In the data rows, 128 means zero.
Two rows play each game, the first against the second. How much does the first row win by? 15 is about a draw, 30 a big win and 0 a big loss. Wins can go round in a circle: one row can beat a second, the second a third and the third the first. Each row has two weighted sums of its numbers, A and B, taken from their middle values. A row wins by its A times the other's B, less its B times the other's A.
[147  83 120 148 144 128 178 113 154 193 161 126 157 123 116 114 123 135 118 135 110 129 175 101]
[130 110  62 148  84 116 161 191 140 124 147 129 113  93 170  96 113  93 109 125 164  91  60  89]: 22
[145 140 157 153 159 111 152 115 121 115 174 172 108 144 163 119  97 123 159 131 146 139 125 161]
[167 170 150 115 140 106 128 156 141 147 128 143 134 145 126 126 124 129 130 134 123 146 161 111]: 14
[120 158 171 202 146 119  98 187 132  79 112 163 109  65  53 148 215 145  93 161 127 152 103 118]
[ 97 186 113 134 140 153 202 111 179 114 101 127 114 112 136 181 142 118 154  98  87 129 117  90]: 19
[175 119 155 220 214 183 148 183  90 177  72 123 101 116 131 157  61 187 133 170 127 123 139 177]
[141  79 150 105 138 121 129 110 118 153 144 114 153 188 146 112  90 132 137 130 112 142 106 133]: 8
[118 126  92 149 153 142 203  97 128 101 148 152 156 161 111 105 141  92 157 138 112 129 175 173]
[129 155 149  96 105 145 116 105 139 126 104 137  83 180 129 140 111 154 136 107 130 155 136 106]: 17
[125  62 133 130  96 103 148  71 174 175 102 132 139 158 166  94 106 124 142  82 119 167 211  66]
[152 124 123 105 138 138 150 131 148 128 139 133 141 132 138 102  99  94 162 116 116 114 128 129]: 15
[141  92 159 123 171 117 132 115 151 153 173 123 173 133 125 164  91 115 100 163 112 130 139 129]
[ 92 140 143 157  67 103 120 195 137 130  99 105 126 118 181  58 108 158 130 103 180 182 145  44]: 13
[ 92 154 168 122 128  97 123 114 159 143 138 153 115 111 112 155 149 148 122  77  98 165 136 136]
[127 104 162 148 100 134 107 181 137 125 150  82  93 108  83 113 148 163 106 121 119 142 132 150]: 18
[101 173 120  94 109 153 138 102 110  80  73 138  80 120 131 127 161 134 160 113  91 160 123 163]
[123 136 121 135 106 104 106 114 130 138 127 126 153 147 145 123 126 142 108 130  89 116 151 133]: 15
[149 127 117  17  83 121 153 105  68 115 122 111 117 185 198  53 115 100 177 144 169 186  94 106]
[161 135 173 127 157 142 122 111 116 139 159 150 134 128 133 165 119 137 125 140 134 100 114 160]: 11
[168 104 163 151 188 179 162 103  97 128 161 118 135 139 144 182 105 109 180 192 115  98 123 201]
[148  89 167 180 149 124 143 166 170 180 170 121 130 130 123 117  93 126 106 138 120 144 134 110]: 17
[134 139 119 147 132 154 180 112 128 119 143  86 145 146 142 148 140 113 142 168 116 104 117 143]
[126 155  78 113 110 132 138  93 113  63  85 143  81 140 162 102 124 135 168 101 119  91 115 156]: 12
[144 147 157 136 152 151 116 143 128 146 145 128 115 157 112 102 114 133 130 192 119 125 123 145]
[105  81 112 222 121 107 162 121 229 140 140 158 120 178 100 151 157 109 124  89 133 109 103  61]: 18
[119  81 171 177 161 110 102 128 119 158 128 159  97 128 121 159 168 158 117 153 165 164 104 131]
[119  96 152 157 121 106 115 155 160 112 165 125 168 152 121 137 129 133 138 141 138 143 180 135]: 16
[155 105 193 123 167 150  77 145 169 193 162 136  86 103 117 152 142 141 109 165 184 163 129 145]
[153 115 107  91 171 119  72 165  87 137 162 106 139 136 119 159 139 101 117 207 140 171 116 114]: 13
[118 156 130 105  97 114 115 163  85  96 122 141 133 162 145  72 145 146 159 121 137 152  88 120]
[128 104 102 103 151 130 109 142 140  90 134  84 164 140 107 156 152  93 108 133 128 150 132 102]: 23
[146 155 126 163 145 146  51 177 107  89 108 124 138  62  26 127 183 134  60 191 181 102 100 103]
[171 180 139 121 153 153 179 133 117 147  94 126  94 147 144 123  93 132 128 161  86 109 131 170]: 19
[ 79 156 137 112  96 119 113 147 118  95 117 142 132 168 117  76 184 131 160  90 158 167  94 130]
[143 152 145 130 106 123 155 131 161 129 152 147 132 140 151 105 126 108 119 147 101 119 157 128]: 16
[129  82  60  88 109 122 200  85 148 139 114  86 139 166 100 116 168 107 122 137  89 105 154 142]
[123 173  96  97 128 120 131 137 146 129 147 102 125 116 144 103 117 106 145 180  90  72 114 131]: 7
[103 113  99  71  70 134 152  83 119  76  59 112 103  76 127 132 114 115 212  91 127 154 164 192]
[132  89  53 164 160 130 237  48 120  96 135 136 130 163  88  48 120 119 143 135  76  88 142 228]: 17
[164 109 101  54  85 252 120  53  60 115 117 103 103 151 186  91 182 148 111 110 191  31 120 223]
[ 85 114 155  92 108 102 141  96 140 114  87 135 132 150 154  49 127 128 170  84 189 191 136  92]: 3
[141 100  86 191 147 188 210 116 119 122 145 140 117 104 179  61 151  91 157 102 136  63 156 139]
[138  95 127 157 104 242 183  62 129 126 114 114 113 124 122 106 140 139  69 111 138   2 140 245]: 20
[ 84 141 144 126  83  84 136 119 161 132  96 148 127 124 131 104 132 123 136  76 145 133 169 116]
[116 120 155 121  59 124  90 141 157 117  95 129 171 155 138  89 144 129 145  91 150 157 168  63]: 20
[103 101 143 177 112 108 114 101 168 130 113 158  83 154 141 118 136 152 161 122 122 123 142 118]
[159 214 132 156 196 215 217 133 100 111  31 102  66 130 114 231 123 122 162 105  99  71 131 156]: 17
[140 105 146 156 152 119 132 110 120 130 154 137 174 123 144 159 104 155 127 130 126 152 119 150]
[153 139 177 159 144 192  97 160 114 126 166 107  96 101 113 138 103 160 113 126 125 111 111 186]: 15
[173 116  72 157 125 178 223  70 100 118 123 133 139 182 157 105 159 142 116 113 110  20 156 226]
[133 150 130 131 138 110 125 120 131 124 125 116 131 110 124 161 110 136 111 131 141 105 129 110]: 13
[114 138 148  96 112 148 142 135  97  90 142 122 162 124 124 123 123 122  94 136 155 112 104 105]
[108 104 147 108 121 125 119 132 128 125 162 138 155 154 146 134 136 134 139 122  92 165 128 134]: 16
[172 139  97 112 131 122 122 143  87 101 116 120 127  99 162 158 133 129 130 137 102 107  90 130]
[166 114 144  75 149 117 100  79  97 146 153 145  99 172 130 160  71 131  96 139 111 117  74 166]: 17
[154  98 174 155 156 137  84 130  84 123 100 135 143 130 108 149 141 144  97 194 144  80  52 169]
[ 89 106 185 177 133 123  84 120 130 140 211 135  84  93  96 156  87 202  98  93 255 175  90  74]: 3
[127 165 109  87  93 129 169 127 173 161 144 109 141 175 194 118  96 101 168  92 109 128 168 116]
[155 120 103 124 146  51 124 141 156 175 110 188 112 110 167 121  72 115 142  92 136 142 151  77]: 15
[104  61 113 119 125 125 116  89 112 125 136 121 115 196 141 114 119 148 142 124 123 150 115 137]
[ 75 100 102 127  69 109 155 111 172  89 135 123 186 167  72 139 122 107 101  90  68 107 168 113]: 15
[115 145 154 144  89 120  91 146 109  83 106 155 145 112 110 115 208 135 132 148 178 157 132  76]
[ 97 145 117 130 195 144 135 106 128 171  80  97  98 151 109 191  69 115 104  92 100 110  96  69]: 17
[140 130 137 134 109 149 130  79 109 121 137 139 144 149 167 124 132 140 115 135 110  93 136 169]
[114 155  56  55 112 124 129 114 127  62  90  91 128 100 114 140 165 115 176 123  93 122 128 128]: 18
[131 100 140 130 169  86 112 149 138 178 164 122 155 158 132 160 161 137 100 149 150 150 123 115]
[166 118  94 118 170 169 204  74 150 117 129 123 151 163 134 122 135 106 148 177 119  61 162 202]: 16
[116 139  81  74 110  94 152 145 171 131 140 122 141 154 140 129 158  94 140 123 104 150 148 115]
[135 122  66 130 140 129 164 155 122 108 155  81 160 155 136 120 126  83 126 135 107 164 139 131]: 17
[113 112 104 142 135 100 139  93 135  98 124 159 118 172 102 131 155 164 181 139 151 178 146 129]
[109 143 102 116 140 105 132 127 142 128 108 147  97 167 150 112 117 142 157 106 125 162 168 117]: 22
[ 77 103 115 157 125  97 149 204 196 120 121 113 154  98 136  79 148 114  93 104 159 149 118 110]
[113 189 183 169 151 137  58 153 151 136 146 163 110  91  78 159 157 143 111 160 116 142 163 107]: 25
[135  88 118  79 154 135  68 109 134 153 136  79 134 111 102 159 142 144 112 153 159 174 139 116]
[228  95  96 168 153 148 131 118   0  94  67 144  44  96 141 128  41 136  53 159 132  71  32 126]: 15
[146 128 169 175 124 158  95 144 154 131 114 139  75 122  48 171 133 160  96 138 109 123 136 112]
[138 144 127 145 115 139 101 135  87  93 117 113 149  90  94 115 177 131  66 125 171 105 102 113]: 18
[146 154 142  73 165  91  90 177 176 170 165 110  70  51 139 139  91  88  79 109  81 166  96  78]
[137  92  89 109 145  99 132 158 183 165 150 127 176 144 110 147 141  97 100 142  73 170 168  86]: 9
[120 134 141 136  79 122 140 154 145 104 110 124 153 109 100 111 135 126 111  82 115 124 146 131]
[ 81 146 151 132 102 135 121 175 125 132 122 117 146 111 118 128 147 134 110 108 181 151  83 116]: 18
[ 85 161 136 178 104 101  99 182 135  96 110 139 135  83 136 107 227 134 146 142 156 163 124  54]
[169  71 157 142 160 128 117  90 105 150 160 134 143 180  96 162 157 116  91 185 135 112  91 150]: 17
[147  68  76 161 116 162 213 136 150 179 129  77 140 193 134 172 106 134 199 169 118 112  99 121]
[136  93  69  99 129 142 169 102 145 125 105  83 140 138 103 112 177 110 131 143  97 104 141 118]: 12
[129 132 182 129 127 150 118 178 163 141 145 105 182 116 162 154 149 109 132 150 141 122 108 122]
[168 141 151 133 156 140  88 128 114 112 149 136 144 124 146 132 119 147 128 124  93 131 113 154]: 18
[119 135  88 137 131 150 170 104 125  73  95 152 123 139 109 117 115 127 201 133 101 134 111 175]
[126 163 167 115 115 107 139 155 124 136 152 148 102 126 119 106 171 124 142 118 167 149 152  95]: 9
[140 164 135  77 143 171  90 180 106 153 130  86 106 116 139 123 124  85 111 146 104 145 128 129]
[134 122 163 184 177 106 120 125 160 150 180 136 188 153 126 157 107 106 114 155 138 149 107 132]: 16
[142  97 139 141 176 130 108 152 176 169 204 104 159 127 131 189 114  99  95 175 124 118 131 103]
[ 69 159 152 163 146  88 121 215 219 124 143 172 126  69  96 110 200 145 172  98 143 176 210  64]: 10
[148 131 142 138 140 120 111 175 101 169  90 119 120 114 140 160 119 172 110 103 127 142 130  89]
[109 151 155 128 126 119 119 139 149 138 128 136 132 126 124 121 148 145 116 104 132 131 117 107]: 14
[118 144 165 114 149 134 133 166 163 166 133 117 102 138 139 140 139 119 111 149 125 146 145 150]
[ 95 155 134 136  77 116 157 143 142 155 104 154 136 145 127 138 107 135 165 109 116 116 164 136]: 13
[163  67 106 183 115 154 167 117 132 172 132  98 162 138 143 134  55 165 135 169 122 135 133 172]
[168 110 121 128 121 124  63 160  90 133  62 148 127  42 151 110 152 121 105  85 152 141 118 150]: 16
[160 124 126 130 142 153 177 119 122 113 143  99 168 118 140 141 139 104 121 153  86  83 128 167]
[125 138 126 108 144 134  99 139 142 151 141  76 116 143 138 125 132 105 106 161  75 139 139 119]: 8
[122 145 101  74  92 121 110 142 148 116 163  66 161 125 151 151 152 105 112 134 114 152 125 112]
[171  79 179 159 160 121 108 138 117 140 144 142 130 149 101 164 151 114 117 177 122 148  83 155]: 10
[105 124 100  73  79  95 117 151 180 151 145 108 224 205 131 129 165 111 127 113  67 177 115 100]
[130 182 198 129 163 189  82 138  94  80 138 161 118  86 163 182 116 154 184 129 142  87  88 155]: 11
[138 163 115 161 106  86 153 159 162 148 126 169 125 152 142 115 119 116 153 110 154 167 156  79]
[100 163 117 143 109 155 104 170 115 127  94 106 103 120 150  86 120 121 135  97 199 130 130 108]: 25
[101 166 159 137 109 106 161 156 214 141 160 129 150 121 174 126 138 127 180  77 103 156 211  83]
[132 133 142 151 135 143 131  99 103 110 119 162 108 113  86  54 125 136 120 141 165 118 126 137]: 16
[141 120 156  75  99 116 127  96 132 186 184 117 149 206 210  83  88 123 129 132  76  91 111  79]
[161 130 127 119 157  49 144 148 158 184 131 187 110 129 168  82  83 119 143  98 152 179 144  88]: 21
[ 86 142 124 107 135 152  84 169  81  92 111  91 151  86 105 141 139 114 102 173 162 119 111 138]
[113 162 212 202 147 142 136 145 141 122 157 144 169 109 138 138  69 165 168 135 152 127  90 147]: 15
[158 106 121 121 134  88 155 118 116 136 137 128 158 115 135 131  90 136 114 117  98 126 129 148]
[ 95 112  84 104 151 129 123  94 116 149  92 130  35 110 101 115 103 174 119 116 142 157 106 108]: 24
[105 117 116 176 182 176 196 211 145 172 188 118 112 131 163  76 148  90 157 154 130 130 178 119]
[131 182  85 176 110 139 167  86 105  32  69 160 107 129 129 103  74 124 217 118  93 109 105 184]: 22
[124  94 133 112 122 110 115  95 129 143 100 165  75 118 105 130 110 159 117  81 180 165 179 125]
[127 120 143  87 113 124 131 105 147 175  73 114 157 138 123 161 169 107 143 109 137 170 143 111]: 8
[161  86 114 124 156 144 116 107 130 144 127 107 101 151 120 148  99 134 157 158  98 107  99 136]
[122 126 151 127 108 148  99 138  87 122 103 131 104  94  88 123 134 145  77 154 183 119 132 125]: 13
[109  41  27 141  60  96 125  82 183 164  59 116 152 152 114 100 154 100 166 108  56 161 204  58]
[ 98  90 148 153 116 118  81 198 156 105  74 115 144  37  62 158 190 180  93 132 111 165 180  88]: 12
[115 132 153 133 112 126 108 122 125 155 153 166 116 155 123 149  82 156 127 118 106 127 135 117]
[113 165 122 156 136  79 123  95 138  95 172 195 145 168  71 134  82 179 145 111 110 145 152 141]: 12
[126 161 105 103 153  66 135 144 145 171 163 117  91 118 200 111  97 108 135 110 132 142 145  93]
[128 140  99 158  89 112 103 107 108  86 137 163 168 119  81 115  76 117  74 147 144 127 110  89]: 17
[139 137 118 132 151 128  98 123 132 121 139 136 144 126 123 144 108 144 122 139  86 136 140  95]
[121 110 161 113 150 123  95 152 110 130 150 107 141  87 126 165 121 140 120 127 128 127 103 126]: 16
[101 100 112 160 115 123 148  76 191 143 125 136 150 117 100 161  79 143  98  89 102 114 145 115]
[120 159 117 138 143 190 158 123  95  74  88 155  49 108 115 159  87 129 218  82 103 121  65 153]: 12
[116  53 169 106 171 116 132  64 107 191 134 119 139 136  92 145 117 135 117 144 151 161 144 123]
[146 135 161 127 108 107 114 136 142 141 113 111 120 137 148 163 104 146 102 126  97 111 136 110]: 4
[119 171 156 105  80 105  92 145  93 108 123 150 128 146 139  94 152 126 109 113 145 144 115 115]
[136 147 155 136 164 116 107 179 106 133 114 146 122 133  93 148 146 105 132 155 149 160  81  89]: 16
[ 81 151 125  79 108 126 123 157  99  74 120  95 134  95 161  90 140 127 117 137 158 154 116  59]
[154 110  74 169  71 138 208  85  95  71 106 177 133 173 134 109  80 169 247 130 161 141 125 173]: 10
[128 124 107 121 118  92 164 135 166 109 136 131 155 119 161 118 103 103 122 145 114 109  86 100]
[140 118 182 129 154 157 167 166 153 171 124 155  71 118  88  83 103 107 163 108 120 143 156  88]: 16
[155  90  48 143 123  92 127 159 146 168  90 117 145 170 182  92 192  77 101 152  80 118 173 142]
[139 180 107 131 178 185 189 140 140 132 133 101 161 158  79 212 111 135 149 176  50 107 121 173]: 20
[141 155 150 111 152 124 109 132 110 136 133 121 136  84 125 148 100 134  96 144 121 105 128 137]
[121 191 120 114 121 117  89 104 140 105 123 151 134 153  19 136  81 145 156  93 134 211  43  74]: 21
[160  96 107 116 151 161 173  98 109 130 177  89 129 194 115 119  93  96 133 178 106  92  97 185]
[ 80 130 117 172 101  99 160 125 151 122 114 150 115 124 115 101 114 139 135  81 122 145 125 134]: 16
[ 88  91 182 206 141 113 135 101 116 137 125 199 127 119 170 113 118 174 173 119  94 127 135 170]
[144 119 171 103 158 128  43 130 117 169 139 120 163 101 124 167 134 149 128 163 116 119 113 111]: 19
[112 131 102 115  58 113 138 131  85  76 120  96 184 157 116  53 118  95  91 103 150 113 140 112]
[144 154 121 119 129  91 101 116 147 120 147 160 101 125 105 142 124 140 132 110  93 135 151 107]: 6
[149  97  92 125 130 158 164 123 150 143 108 106 126 126 143 158 138 100 155 139 105 109 135 154]
[122 135 195 120 126 151  72 163 124 109 149 137 151  92 137 158 132 147 137 111 166 140  76 106]: 10
[128 143 134 125 101 130  90 135  94  99 115 116 133 125 100 110 149 120 113 137 159  98 101 109]
[160 135 159 120 141 124 159 141 123 173 139 137 138 123 138 136 137 143 155 132 161 174 115 106]: 10
[136 143 138  73 136 159  93 142  79 106 101  80 123 118 101 109 152 117 100 154 144 109 114 115]
[101 124 119 126  88 105 108 112  85  87 119 121 154 142  89  79 103 134 124 135 155 112 130 121]: 10
[ 94 105  88 141 134  98 108  84 138 121  71 141 116 108 105 117 107 136 126 100 148 174 155  93]
[135 156 133 135  85 169 105 175 113 112 137 109 124  84  54  96 120 157  75 140 153 119  90 135]: 13
[133 100  95 181 132 164 202  83 138  88 158 144 113 158 118 103 110 116 167 147 117  97 111 180]
[ 85 138 153 138  86 116 148 141 146 115 126 136 152 110 137 124 131 115 138  99 168 160 129 111]: 15
[ 98 150 109 164  79 102 122 153 172 105 128 127 151 133 126  71 152 114 132  96 107 143 132 130]
[113  89 163 103  92 134 122 118 166 114  74 123 147 109 107 124 119 142 123 112 160 135 113 101]: 14
[153 135 117 120 141  68 102 151 125 174 130 145  87 110 142 110  90 116 120  99 163 161 136  82]
[109  64 107 141  76  64 113  89 117 122 116 126 115 131 107  98  54 179 141 110 142 176 147 117]: 20
[ 83 157 173 246 141 137 108 172 148 101 107 146 133  56  53 170 201 154 143 116 187 156 167 152]
[148  96 143 157 167 111 130 136 184 166 189 111 155 160 120 139 122  99  81 148  84 116 136 119]: 20
[110  78 122 127 104 110 100 145 145 134 145 123  92 115  98 168 120 145 138  86 152 172 120  86]
[166 140 166 163 192 121 123 174 132 216 169 154 123 127 164 137  49 142 181 135 161 195 107 102]: 21
[150 129 147 135 139 143 113 129 120 147 157 118 146  90 155 141 114 142 134 142 128 128  95 164]
[101  68 151 164 122 137 141  89 171 121 135 166 170 132  81 128 142 138 132  95 122 135 158 147]: 14
[115 171 192  95 146 122  78 125 156 171 132 143 113 128 146 193 132 140  88 131 156 144 116 129]
[149 116 142 122 173 122 139  99 100 141 134 141 171 157 138 163 103 158 152 143 140 133 136 103]: 14
[122 110 108 109 116 115 103 131 115 129 122 100 132 137 110 150 110 147 150 158 148 136 152 113]
[142 173 144 126 127 174 105 127  80 105  55 133  56  64 123 143 108 141 183 133 159  93 115 184]: 21
[125 117 154 111 127  90  89 142 145 137 163 120 124  99 146 131 157 131  88 119  63 114 128 127]
[135 158 100 196  92 124 148 109  71  67  94 155 106 117 112  95  64 158 194 111 144 146 146 184]: 24
[112 101 120 128 155 111 110 104 155 126 168  87 192 158 120 155 104 117 119 157 133 153 124 107]
[151 123 141 109 120 125  93 122  70 137 105 123 128  78 152 145 122 142 116 117 141 142 114 160]: 15
[142  93 117 120 145 102  96 151 144 180 140 111  79 144 125 102 121 145 137 140  99 142 144 124]
[115 114 113 115  97 125  82 136  77 112 112  97 136 113 134 105 115 120  77 131 148 111 128 141]: 16
[150 155 169 196 113 126 134 139 112 105 109 138 168 139 154  78  76 168 127 118 153 168 103 113]
[107 105  96 131 157 181 167 140 144  97 114 127 161  97 108 175 174 113 126 179 116 112 133 138]: 24
[125 138 158  94 150 169 122 136  96 157 123 128 140 123 175 174 133 134 103 147 117 141 141 126]
[125 100 122  98 126  86 127  94 129 140  70 141  79 106 113 115 108 156 140  85 171 176 141 103]: 13
[157  95 108 110 161 162 196 114 142 117 112  99 120 147 151 122 151 110 158 168 102 108 150 131]
[128 167 125 132 142 100 101  97 143 167 122 179 117 143 170 135 104 135 123  88 102 139 144 125]: 17
[139 150  99  90 126 157 133 115  93  78 105 130 116 137 117 142 128 112 164 118 139 100 105 152]
[105 153  81 128  97 130 145  94 126  44  87 162 127 134 117 136 145 129 197  90 107 120 123 172]: 16
[134 148 111 161 122 174 185  86 102 114 134 103 137 143 148 130 124  84 165 122 159 142 158 164]
[138  92 146 138  97 114 128 100  96 122 124 146 144 178 147 117 125 145 131 132 101 101 110 155]: 15
[104 174 144 112 124 123  97 145 118  78 192 142 143 147 119 138 140 123  85 103 144 160 114 116]
[100 141 111 163  95 147  99 150 132 104 122 106 137  97  98  83 104 102  40 132 157  75  97 100]: 17
[118 107 169 149 123 124 101 118 126 153 147 115 152 127 147 128  97 149 113 144 136 143 103 112]
[ 94 167 165 148  88 105 142 140 146 121 125 145 172 113 150  87 116 107 140  71 125 136 168  89]: 15
[150 125 102 141 151 121  76 142  83 120 112 152 120  30 133 136 174 147 102 169 101  94 133 153]
[119 144 157  79 137 126 111 125 101 136 121 125  53 135  91 140 117 129 110 170 152 170 121 140]: 20
[116  68  94 126 108  91 114 102 121 127  87 132  94 117  88 116 121 160 108  90 120 160 140  86]
[115 137 174 246 132 157 110 255 133 113 168  88  38  40   0 112 210 176 117 191 120 169  85 167]: 6
[149 109  96 105 107  94 132 154 168 173 104 121 108  85 118 117 137 121 116 118 122 153 106 106]
[148  83 123 133 171  95 153  95 182 196 127 138 132 142 126 146 120 138 122 124 128 119 165 119]: 16
[149 219 136 139 146 151 108 146 115  96 135 115 138 134 117 122  83  92 129 168 142 109 126 163]
[162 122  79 107 139 135 135 105  35  95  95 136 138  93 161 114 125 121 124 162 162  92  89 144]: 7
[116 115 111  96 112 100 118  75 112 144 110 157 100 129 117  87 104 178 135  77 150 160 159 105]
[132 136 129 137 126 118 147 120 163 119 156 151 175 172 124 108 112 129 139 160 140 116 166 117]: 28
[147 146 135 135 131 135 125 117  99 113 149 110 149 126 104 131 102 137 123 121 117 112 108 159]
[134 117 111 167 153 144 187 110 148 126 160 101 141 125 144 131 170 117 143 162 125  84 134 139]: 11
[150  84  52  77 155 113 131 116 123 154  87 100 140 110 116 120  40 152 158  89 173 140 180  90]
[126 156 136  82 137  89 115 120 138 126 138 130  82 164 120 142  88 114 125 151 102 138 142 134]: 7
[ 96 144  81  30  80  86  70 135 130 118 134  91 166 108 144 138 147 107 110  95 140 178 135 100]
[119 201 105 108 134 149 170  79 128  76  40 183  51 147 105 106 119 110 168  52 111 104  63 115]: 14
[ 75 149 140 136  95 127 154 118 171 120 127 147 173 164 121 116 127 150 163  55 134 184 103 146]
[116  98 201 162 162 135 143 116 121 142 174 161 111 153 136 149 109 163 191 136 132 152 111 128]: 16
[ 90 182 122 116 116 115 138 105 159  67 107 135 126  98 149 114 187 128 197 101  96 145 140 155]
[118 120 124 153 146 105 112 142  92 137 110 138 143  54 124 144 166 134 103 159 108 123 137 131]: 19
[148 112 169 210 140 158 189 106 127 108 195 122 160 157 129 110  85 128 168 149 153 131 107 182]
[119 130 127 111 111 153 117 131  76  97 116 123 143 134 113 112 140 121  89 128 155 106 156 115]: 18
[132 153 153 116 155 138 129 155 151 127 139 132 132 115 146 137 140 130 147 149 116 120 119 132]
[111 137 134 159 137  94 132 122  93  99  87 190  72 139 109 103 120 166 104  81 151 142 151 132]: 9
[122 126 142 174 125 129 112 102 120 125 147 116 175 140 168  97 132 115 103 102 140  91 118 156]
[121  85 155 141  76 149 123 151 144 164 117  97 176 132 129 167 178 135 104 144 152 104 113  95]: 16
[108 150 164 140 129 146 128 132  92  97 104 125 105 118 149  48 132 149 142 106 166 122 127 105]
[150 108 147 152 111  99 125  96 150 153 128 149 125 155 153 132 107 146 117 110 124 112 156 122]: 17
[129  82 162 153 123 175 133 109 110  98 174 160 104 123 103 150 119 101  73 127 116  83  84 100]
[110 192 163 130 123 123 126 162 139 144 128 144 106 137 127 103 134  98 136 129 152 154 112  94]: 15
[120 131  97  77 150 105 126 123 128 131 106 101 127 117 119 131 122 124 117  95 103 127 101 146]
[161 126 151  84 179 169 167  86 115 151 113  93 152 126 135 199 178 119 136 156 135  90 129 144]: 9
[130  95 112 101 139 150 112 151  83 147 146  83 117 147 107 183 127 141 113 174 145 141  98 137]
[138 155 105 143 117 166  74 121  49  81 176 101 114  79 171 129 156 107 121 123 112  44  21 164]: 12
[158  87 132 157 152 103 109 157 135 168 137 141 136 136 171 119 156 126 118 151 149 153 118 128]
[146 136  93 167 109 130 174  51  98  34 106 205 158 153 106 122 110 149 244 118 144 146 151 178]: 11
[186 141 107 177 171 155  97 117   0 101  67  94  74  21 143 205  90 138 156 116 205 113 109 214]
[ 97 144 147 157 108  96 153 146 164 148  80 167 118 109 141  72 110 124 150  78 138 143 112  85]: 16
[130 135 128 115 149 136 157 169 162 132 161 132 133 157 119 107 132  96  76 158 113 110 131 113]
[ 93 133 155 157 152 125  79 113  85 133 149 128  58 116  79 167 126 143 114 106 185 167 147 134]: 13
[157 146 133 166 191 150 103 161 143  97 125 158 136 131  70 142 173 110 105 202 112 139 106 131]
[139 152  95 110 155  94  92 121 115 150 155 144  84 117 183  95 119 101 136  99 108 112 112  89]: 22
[150 126 105 128 129 199 184 117 146 123 142 106 137 143 163 111 185  89 127 159 123  80 109 177]
[115 113 151  93 111 181  77 180  77  66 153 106 140  69  93 144 128 115  76 175 136 114 102 115]: 7
[110 159 103 144 122 170 144 111 104  69  63 126  81  71 112 119 140 146 211 109 128 110 121 177]
[ 79 138 112  96 113  95  99 120 104  86 130  98 149 111 118 129 138 126 120 107 166 163 113  96]: 11
[128 104 115 129 129 161 169 134 162 102 135 104 153 152 141 149 131 101 133 157  98  95 153 139]
[113 126 153 134 165 156 141 170 175 143 144 114 116 141 151 124 132 104  85 144 126 125  90 134]: 16
[130 152 153 134 149 140 113 149 151 156 141 105 109 111 127 152 107 113 105 114 131 100 123 146]
[145  95  99 131 140 119 213  86 166 170 114 134 132 149 125 172 140 112 184 142 123  75 138 105]: 20
[116 112 147 124 135  89 130 121 135 141 134 128 128 133 134 129 127 150 148 112 159 151 130 129]
[125 147 157 140 126 116 159 147 164 114 170 160 116 186 100  85 101 139 140 145 115 138 136 135]: 19
[ 83 184 161 116  80 111 134 132 157  98 136 132 151 138 132 124 162 109 124  85 118 131 137 123]
[109 142 141 132 131 110 146 174 148 159 116 172 118 141 138 111 131 112 152 124 162 151 151 126]: 17
[155 113 127  89 111 111 175  94 117 150 170 101 165 201 173  99  55  92 113 123 107 142 139 203]
[112 148 116  89 119 127 120  93 119  72 112 126 123 123 116 147 151 123 182 126 125 129 134 179]: 14
